Named moves (each a turn or a mirror), then the moves between two rows, first move first; the first pair answered
move seke:
[-10  17  25  21 -11   3  15  19   1  -2] -> [-11  16  19  27 -11   5  11  20   3  -4]
[ 16   9  24  15  -4  17   4 -32  11  25] -> [  9  -1   3  39 -14  18  -7 -26  17  15]
[-13   4 -16 -45  63 -10  13  16 -17   5] -> [-26 -15 -57  -6  48 -10  -9  23  -3 -11]
move muz:
[  9 -16 -27  20   8  11 -29  -4  -5  17] -> [  8 -16 -12  34 -20  13 -20  -3   3   7]
[-23  -3   8 -28  -3 -20  15  15 -12 -11] -> [-23  -3   8 -31  -1 -25  16  20 -12 -12]
[ 4 20 -6  8 31  5 -4 -8  0 21] -> [ -1  16  15  30 -14   5  10  -4   6   0]
move vovug:
[ -8  -2 -21   7  27 -26  -6   0  -1   4] -> [ -6  18  12   3  23 -25  11  -2  -1   4]
[-10   4  10 -21  -9   6  18   6  -1 -22] -> [-17 -13 -26  -1  -3   2 -10   7   4 -19]
[  3  -6  -2  16  -4   2 -10   2 -10 -10] -> [  4   4  11  10  -5   5  -2   0 -11 -11]
move Torug:
[  9  55  33  48   8   8   2 -26   1  32] -> [-25  31  20  58 -24   3  31  10   2 -34]
[-12  21   5  -8  57  -5   4   5 -11   7] -> [-30  -1  -2 -11  28  -6  22  26 -14 -33]
[ 36  -1  13 -14 -24  10  -5  -9   6  10] -> [ 17  27  -1  25  13   7 -15 -10   9  21]
[ 8 10 -8 -8 37  7 -6  2  5 15] -> [-18  -1 -19   6  24   6   8  18   5 -15]
move dekez:
[-20 -10   8   0   4   2  12  -4   0 -10] -> [-12 -19   0   6  -9  -2  -1  -7   4  -2]
[-10   6  -1  -4 -23  25   2  -7 -12   7] -> [ -4   1  -3 -16 -12  25  -1 -13 -13  11]
[  0  47  20  -1  30   5   7 -19   1  39] -> [ -6  46  25  39  -7   8   6 -19  15  24]
Then:
Each pair is 2 to 3 moves apart.
[-22  37  21  53 -17  -9  21  -7   7 -18] -> [-17 -16   4  17 -54  -6  24   6   6 -46]
muz dekez Torug
[-15  -7  45 -47  21 -27   9 -19 -25   4] -> [-27 -17  38 -42  12 -24  18  -6 -27 -17]
Torug Torug Torug
[ 10  28  15  33  21   3  -4 -19   2  22] -> [ 27 -33  14 -29 -20   2   6  -5  -2   2]
Torug Torug dekez
[  2  23  -7 -13  17  -5  13   7 -13  -1] -> [12 31  9 -3  2 -4 13 -3 -7 10]
muz Torug Torug
[ -6  20  16 -11   5  11  21   5   6 -31] -> [  9   8 -11  30 -11  13 -24 -11  18   2]
dekez Torug Torug
[-11  15 -10  39  -3   5 -19  -7  15  19] -> [ 23   4  24 -30  -9   6   7 -15   1  23]
vovug dekez dekez
[-25 -18 -41 -14  56  -5 -16  12   2  -5] -> [  0 -40  12  -5 -53   3   9  11  18 -33]
Torug Torug muz
[-18  22  34 -29  28 -13  40  -8  -3 -10] -> [ 27  -3  20 -41   7  -9  -3 -34   8  42]
dekez Torug dekez
[ 26  36  21 -21   5   1  32 -20 -16  26] -> [ 35  24  18  14 -42   4  20 -20   0  21]
muz dekez
[ -5   5  19  33 -45  -4   3  -2   6 -13] -> [ 13   7  38 -30 -24  -2  21  -9  -7   4]
vovug vovug seke
[-31  15  -5  60 -14 -17 -30   5  12   1] -> [-25  43  31  50  -6 -13 -11  -1   4   9]
muz seke dekez
[-14  38  57   2  18 -10   0 -16  -1  24] -> [-45  23   8  46  20 -13 -17  -3   4  -3]
dekez dekez Torug
[ -3  12  -3  41 -26  13 -24  -9  16   8] -> [-28  -6 -32  29  -7   6 -19   8   8 -21]
muz Torug
[-23  21   6  -1  26  -4   9   0   1   6] -> [ -3   2  -8 -12  16  -3 -16 -11   3  33]
dekez dekez seke
[ 19   3  28 -44  11   2   6 -11  -7  12] -> [  8 -38 -24 -16 -14   1 -27  -1   5  -3]
muz vovug
[-32   1 -34  14  24 -10 -14  10 -14 -35] -> [ 15 -34 -15 -47  -9  -7 -13  -6 -20 -15]
muz Torug muz
[-13 -41 -14 -10 -22  -4  14  18   6 -38] -> [ 23   7  26 -40  26   2   3 -15  -2  29]
seke Torug
[-19   5 -45 -47  56 -23 -33  -3  -3  11] -> [-54   7 -47  -4  27 -20  -8  24   0 -46]
Torug dekez muz
[-13  -6  18 -17 -23   4  34  17  -1 -30] -> [ 31  -7  25 -11 -35   8  -1 -15  10  26]
Torug dekez dekez
[ 1 35 43 -6  4  5 29 -7 -2  8] -> [-10  37  24 -10  34   3  26  -2  -3   7]
Torug muz
[ 17   5 -12 -29  27  -2 -21 -11  12  45] -> [  8  41  35  -7   0   2  14 -14  12  32]
vovug seke vovug
[ 19  13   5  35  -2   0  -5 -11   8  19] -> [25 20 28 -4  7  2 19 -8 -5 16]
dekez seke vovug
[-16  12  17  24 -66   2 -21   5  16  -1] -> [ 14  15  14 -47   4   1 -29  -8  -6  47]
Torug dekez
[-14  64  34  13  26   1   2 -20 -11  14] -> [-43  30  15  25 -12  -2  25  11  -8 -49]
Torug seke
